[[122 125 120 121 114 123 135]
 [118 127 116 113 102 119 143]
 [126 116 117 136 142 131 127]
 [131 136 135 134 131 133 127]
 [125 141 130 119 106 125 140]
 [121 117 109 134 129 128 139]] → 125

[[142 145 130 135 130 131 127 126 141 144 156 130 111]
 [123 123 115 108 147 146 121 129 127 131 145 131 128]
 [128 131 131 130 128 138 127 150 119 140 140 134 113]
 [140 120 131 120  99 138 115 125 138 142 117 131 117]
 [106 109 120 137 122 133 118 120 116 126 130 115 131]
 [110 110 133 122 134 138 149 107 118 123 126 128 116]
 [116 135 122 127 144 135 113 124 141 140 122 114 134]] → 145

[[145 122 119 107 117 133 147 107 136 130 139 130 136]
 [111 125 127 134 131 120 110 134 118 124 116 120 115]
 [111 125 127 134 131 120 110 133 118 124 116 120 115]
 [111 113 122 120 137 125 110 118 120 143 120 113 104]
 [145 141 133 134 118 130 145 136 135 112 136 142 151]
 [148 124 121 109 118 134 150 110 137 130 140 131 139]
 [112 127 129 137 131 120 110 136 118 123 116 122 117]
 [144 141 133 134 118 130 145 136 135 113 136 142 150]
 [132 136 136 138 135 134 132 138 134 133 133 135 134]
 [133 134 134 135 134 133 133 135 133 133 133 134 134]
 [125 119 125 119 136 132 125 118 129 145 129 121 116]
 [145 121 119 107 117 133 147 107 136 131 139 129 135]] → 122

[[123 122 146 118 119 126 118 129 121 132 124]
 [120 125 132 126 120 114 110 122 112 138 123]
 [123 122 127 138 137 139 139 124 135 109 120]
 [120 123 130 142 144 124 131 117 124 127 120]
 [119 119 134 146 130 124 117 123 115 119 118]
 [128 137 109 119 117 133 125 142 127 122 128]
 [125 149 127 156 134 124 125 138 121 140 127]
 [137 152 115 125 129 116 129 133 127 137 139]
 [133 119 118 117 135 123 136 115 136 142 134]] → 122

[[131 126 131 131 126 129 128 137 135]
 [130 130 130 139 123 131 123 138 132]
 [113 128 127 127 131 113 117 114 114]
 [119 116 136 129 114 109 127 126 135]
 [135 128 126 129 129 135 129 138 132]
 [116 127 128 147 120 124 119 118 118]
 [125 129 130 142 120 134 133 120 127]
 [134 128 116 124 140 152 132 122 115]
 [132 134 130 127 132 130 128 135 132]
 [131 127 129 132 128 128 125 137 132]
 [129 143 118 115 149 131 124 123 114]
 [125 135 127 129 132 135 136 109 121]] → 126

[[139 130 147 125 142 149 142 121]
 [123 140 134 149 105 126 124 150]
 [146 141 109 119 119 120 121 105]
 [110 151 132 114 117 111 111 115]
 [128 107 137 147 122 131 114 148]
 [130 121 115 112 150 144 109 106]
 [143 122 113 129 148 118 144 105]
 [115 133 112 122 128 126 106 141]
 [146 150 127 106 134 131 124 122]
 [123 148 123 131 140 138 123 117]
 [113 151 107 128 148 137 149 136]
 [142 110 116 120 139 109 141 104]] → 130
---
[[116 121 126 128 123]
 [119 134 125 131 130]
 [101 152 128 140 150]] → 101

[[130 125 135 125 111]
 [150 122 117 123 130]
 [143 123 112 128 130]] → 143

[[149 127 115 139 110]
 [150 156 115 151 124]
 [147 126 114 137 109]] → 147

[[128 129 118 120 116]
 [128 126 137 135 141]
 [107 149 147 146 140]] → 107

[[115 111 120 118 134]
 [121 118 126 127 131]
 [137 135 136 104 142]] → 137

[[123 133 148 132 134]
 [118 128 112  98 151]
 [136 151 147 132 136]] → 136

[[131 136 141 141 130]
 [136 140 141 143 136]
 [150 146 141 142 150]] → 150
---
[[129 126 127 124 120 117 122]
 [135 134 123 136 116 137 106]
 [112 125 124 136 112 120 128]] gives 122, 112

[[132 150 137 108]
 [130 125 120 136]
 [124 109 124 142]] gives 108, 124

[133 123 119 107 125 119 122] gives 122, 133

[122 151 132 151 123 134] gives 134, 122

[[137 136 125 146  99 140 149]
 [105 112 153 116 157 113 143]] gives 149, 105

[154 134 120 149 147 134 141] gives 141, 154

[130 112 147 145 106 135] gives 135, 130

[152 137 134 140 125 109 136] gives 136, 152

[[118 142 147 117 131]
 [152 130 115 122 128]] gives 131, 152
---
[127 101 149 113 112 134] => 134

[[124 129 124 130 121 128]
 [153 130 131 110 150 120]
 [117 126 129 137 121 132]] => 128

[[135 130 137 129 122 126]
 [136 125 132 134 102 136]
 [115 135 107 128 146 124]] => 126

[109 138 124 101 128] => 128

[106 137 138 108 121] => 121

[130 132 110 125 122 151] => 151
